In the data rows, the value 128 means zero.
Some points:
vec![159, 67, 110, 140, 132, 173, 115, 97, 152, 147, 142, 132, 100, 68, 172, 216, 136, 139, 113, 135, 100, 143, 127,
     132, 99, 155, 131, 151, 170, 109, 194, 70]
vec![151, 123, 131, 124, 135, 110, 131, 126, 129, 101, 128, 146, 116, 118, 148, 89, 151, 133, 109, 109, 116, 142, 103,
     61, 142, 149, 143, 153, 114, 122, 124, 123]
vec![131, 106, 135, 129, 99, 128, 124, 104, 117, 103, 106, 114, 151, 108, 128, 120, 120, 129, 133, 130, 108, 91, 132,
     127, 115, 116, 149, 140, 144, 103, 128, 90]
vec![116, 158, 142, 133, 85, 106, 65, 166, 83, 114, 67, 164, 172, 65, 159, 128, 173, 184, 175, 201, 133, 156, 121,
     131, 186, 132, 103, 53, 130, 138, 184, 119]
vec![158, 78, 133, 148, 173, 114, 149, 204, 142, 101, 98, 109, 104, 177, 174, 126, 201, 130, 128, 142, 133, 145, 136,
     146, 82, 162, 74, 140, 124, 127, 103, 121]
vec![110, 118, 153, 191, 126, 79, 78, 165, 164, 146, 166, 87, 120, 176, 110, 182, 88, 107, 33, 210, 190, 76, 119,
     121, 167, 186, 186, 134, 103, 141, 98, 121]
vec![81, 108, 68, 145, 74, 102, 114, 130, 104, 194, 85, 120, 114, 119, 109, 112, 138, 124, 63, 82, 138, 151, 190,
     150, 160, 194, 71, 101, 204, 127, 121, 111]
vec![156, 151, 145, 104, 114, 135, 96, 114, 223, 153, 92, 116, 114, 99, 144, 126, 103, 160, 79, 67, 98, 138, 119,
     96, 167, 100, 60, 141, 54, 90, 128, 110]
vec![131, 120, 158, 122, 93, 107, 129, 123, 128, 104, 137, 150, 130, 108, 135, 112, 157, 128, 127, 88, 136, 140, 136,
     91, 134, 141, 175, 143, 129, 124, 128, 106]
vec![127, 131, 134, 130, 120, 135, 83, 155, 65, 138, 134, 202, 148, 145, 69, 204, 148, 200, 130, 150, 91, 56, 136,
     108, 136, 120, 110, 208, 137, 109, 77, 201]
vec![107, 174, 149, 125, 142, 120, 109, 111, 107, 141, 90, 114, 147, 121, 152, 142, 102, 117, 118, 132, 114, 111, 150,
     131, 89, 75, 110, 139, 120, 184, 142, 122]
vec![162, 193, 133, 106, 149, 174, 182, 61, 66, 91, 138, 109, 162, 154, 121, 109, 116, 180, 59, 147, 133, 140, 146,
     170, 132, 117, 125, 129, 157, 86, 126, 120]
vec![94, 109, 127, 170, 102, 162, 102, 103, 169, 122, 165, 67, 164, 72, 108, 94, 112, 154, 152, 101, 146, 117, 96,
     154, 80, 146, 117, 172, 167, 128, 113, 168]
vec![147, 135, 93, 128, 145, 118, 125, 116, 117, 133, 107, 134, 130, 149, 113, 124, 127, 117, 125, 127, 114, 123, 108,
     122, 79, 139, 119, 166, 135, 157, 119, 94]
vec![57, 125, 64, 158, 157, 88, 166, 93, 117, 127, 204, 187, 93, 102, 157, 84, 152, 158, 126, 111, 152, 63, 122,
     143, 111, 133, 122, 95, 113, 83, 121, 164]
vec![146, 181, 133, 181, 46, 102, 150, 145, 73, 169, 138, 52, 65, 157, 170, 131, 98, 110, 224, 105, 164, 145, 105,
     176, 123, 82, 101, 193, 130, 130, 95, 150]
vec![55, 173, 98, 150, 135, 251, 97, 122, 105, 168, 97, 58, 76, 170, 176, 140, 174, 73, 163, 112, 88, 114, 139,
     81, 172, 161, 175, 120, 106, 125, 117, 190]
vec![138, 138, 159, 101, 94, 130, 65, 97, 157, 91, 224, 148, 84, 188, 129, 159, 196, 153, 111, 157, 109, 186, 193,
     169, 113, 64, 106, 134, 122, 131, 110, 127]
vec![132, 114, 119, 153, 172, 135, 123, 142, 106, 38, 109, 96, 101, 102, 135, 134, 83, 141, 130, 97, 146, 96, 198,
     145, 154, 129, 143, 125, 99, 159, 143, 105]
vec![111, 207, 64, 113, 115, 146, 133, 242, 148, 111, 195, 114, 95, 98, 98, 124, 74, 140, 160, 151, 91, 188, 102,
     155, 145, 146, 148, 150, 133, 75, 165, 123]
vec![135, 141, 138, 120, 160, 90, 123, 116, 137, 125, 135, 106, 156, 128, 98, 112, 130, 125, 166, 105, 127, 133, 157,
     122, 139, 136, 133, 125, 156, 140, 116, 118]
vec![180, 127, 75, 152, 136, 122, 129, 146, 116, 172, 117, 111, 152, 111, 130, 85, 133, 110, 105, 159, 90, 111, 164,
     112, 106, 68, 160, 124, 119, 128, 115, 103]
vec![76, 111, 139, 93, 110, 81, 167, 121, 109, 92, 107, 101, 117, 103, 101, 144, 158, 99, 95, 120, 96, 138, 85,
     107, 120, 105, 157, 129, 127, 120, 132, 114]
vec![126, 135, 145, 101, 138, 93, 115, 111, 136, 110, 119, 102, 146, 117, 127, 127, 133, 126, 137, 112, 110, 124, 139,
     125, 116, 145, 146, 128, 165, 146, 128, 126]
vec![134, 89, 177, 109, 85, 102, 162, 126, 121, 143, 171, 121, 103, 185, 179, 83, 103, 192, 157, 123, 81, 57, 117,
     123, 122, 145, 158, 112, 111, 187, 188, 116]
vec![131, 121, 163, 87, 187, 126, 148, 166, 117, 162, 150, 139, 128, 90, 152, 138, 147, 131, 76, 69, 162, 147, 136,
     149, 152, 102, 115, 148, 116, 149, 140, 142]
vec![171, 112, 124, 104, 161, 110, 83, 96, 107, 138, 150, 159, 64, 125, 161, 100, 96, 101, 142, 161, 177, 159, 88,
     82, 135, 104, 135, 93, 181, 87, 102, 125]
vec![195, 123, 182, 161, 134, 126, 184, 145, 149, 156, 91, 146, 75, 126, 50, 138, 90, 149, 131, 133, 94, 93, 144,
     152, 114, 153, 129, 62, 121, 82, 107, 167]
vec![140, 74, 71, 139, 121, 116, 78, 103, 161, 110, 92, 159, 198, 193, 153, 147, 67, 95, 113, 99, 160, 127, 113,
     173, 120, 99, 148, 116, 65, 95, 176, 193]
vec![125, 143, 102, 84, 107, 144, 123, 104, 176, 129, 88, 143, 101, 108, 101, 87, 186, 53, 172, 180, 125, 91, 124,
     241, 191, 167, 134, 177, 95, 127, 148, 119]
vec![127, 138, 117, 149, 131, 159, 139, 130, 135, 146, 144, 145, 178, 118, 84, 114, 161, 139, 160, 110, 181, 138, 136,
     108, 107, 140, 129, 135, 89, 156, 114, 57]
vec![140, 88, 160, 119, 138, 163, 146, 135, 61, 177, 186, 111, 174, 112, 140, 159, 115, 64, 162, 114, 91, 138, 116,
     149, 181, 175, 128, 84, 69, 80, 69, 117]
vec![173, 128, 123, 102, 111, 136, 125, 95, 71, 117, 156, 115, 108, 82, 48, 121, 142, 86, 123, 172, 188, 134, 136,
     78, 97, 139, 75, 103, 99, 158, 205, 199]
vec![113, 97, 85, 61, 138, 98, 153, 115, 161, 152, 111, 80, 124, 174, 62, 204, 142, 148, 192, 102, 157, 143, 154,
     97, 127, 96, 154, 105, 117, 140, 159, 140]
vec![131, 121, 91, 139, 118, 138, 143, 121, 105, 89, 123, 132, 144, 140, 116, 84, 140, 154, 122, 146, 130, 119, 114,
     87, 131, 137, 122, 139, 128, 88, 115, 83]
vec![99, 111, 169, 251, 208, 103, 113, 105, 149, 136, 115, 116, 116, 108, 111, 98, 139, 144, 136, 164, 89, 186, 101,
     136, 118, 91, 131, 124, 113, 140, 113, 168]
vec![126, 153, 113, 79, 143, 124, 112, 123, 127, 161, 151, 144, 147, 116, 148, 111, 109, 129, 101, 132, 93, 143, 135,
     139, 83, 131, 158, 114, 109, 188, 119, 129]
vec![111, 163, 175, 125, 133, 136, 176, 138, 195, 137, 127, 152, 150, 86, 182, 151, 130, 80, 156, 162, 174, 64, 175,
     90, 115, 107, 123, 134, 176, 98, 112, 136]
vec![83, 72, 129, 132, 78, 159, 163, 139, 131, 102, 143, 193, 135, 158, 138, 118, 65, 114, 123, 159, 95, 183, 194,
     97, 169, 116, 106, 150, 139, 165, 112, 144]
These points spread out most along one direction. Take the direction at right angles to it along which they spread out most. Go by this last direction. Where along it does each point below lie, from 0 to 99? 50 is the average, and the first point above lies past it. One standard deviation of the points above along it is 16.
vec![198, 153, 75, 169, 88, 126, 189, 103, 161, 98, 132, 152, 144, 122, 142, 181, 156, 145, 119, 121, 138, 115, 26,
     133, 225, 110, 111, 85, 179, 243, 80, 161] 50
vec![114, 128, 177, 149, 112, 196, 144, 137, 135, 155, 73, 200, 91, 142, 113, 117, 123, 160, 108, 99, 158, 168, 111,
     159, 91, 126, 207, 83, 104, 128, 141, 122] 46
vec![64, 138, 131, 119, 173, 115, 127, 106, 109, 141, 117, 148, 110, 129, 113, 147, 102, 130, 147, 133, 127, 123, 97,
     120, 138, 109, 98, 125, 118, 143, 124, 51] 55
vec![121, 100, 153, 131, 161, 134, 186, 119, 159, 172, 120, 108, 177, 185, 136, 110, 129, 154, 100, 164, 155, 148, 122,
     114, 169, 115, 113, 185, 146, 97, 196, 156] 41
vec![162, 113, 130, 117, 158, 114, 110, 134, 113, 136, 103, 151, 130, 108, 137, 120, 115, 100, 131, 107, 124, 140, 149,
     140, 116, 122, 158, 184, 149, 151, 115, 132] 51
vec![129, 138, 108, 112, 107, 106, 118, 125, 142, 112, 107, 103, 151, 112, 144, 139, 149, 130, 112, 130, 106, 117, 142,
     125, 84, 109, 162, 106, 134, 123, 101, 122] 53
vec![139, 167, 159, 154, 132, 147, 97, 195, 149, 97, 170, 158, 158, 182, 98, 132, 127, 39, 112, 57, 95, 98, 88,
     128, 124, 99, 78, 84, 187, 108, 213, 109] 53
vec![133, 139, 113, 96, 164, 103, 99, 119, 115, 123, 116, 134, 142, 159, 116, 96, 110, 153, 162, 110, 121, 129, 118,
     120, 123, 158, 122, 128, 167, 126, 101, 112] 55
vec![122, 179, 151, 114, 108, 98, 169, 108, 123, 95, 107, 137, 136, 143, 160, 164, 117, 101, 136, 124, 151, 167, 129,
     126, 72, 221, 111, 128, 83, 105, 115, 144] 51
vec![107, 65, 148, 56, 121, 192, 114, 175, 131, 100, 127, 87, 133, 114, 124, 87, 109, 148, 119, 151, 175, 119, 85,
     130, 102, 101, 101, 77, 122, 127, 84, 131] 53
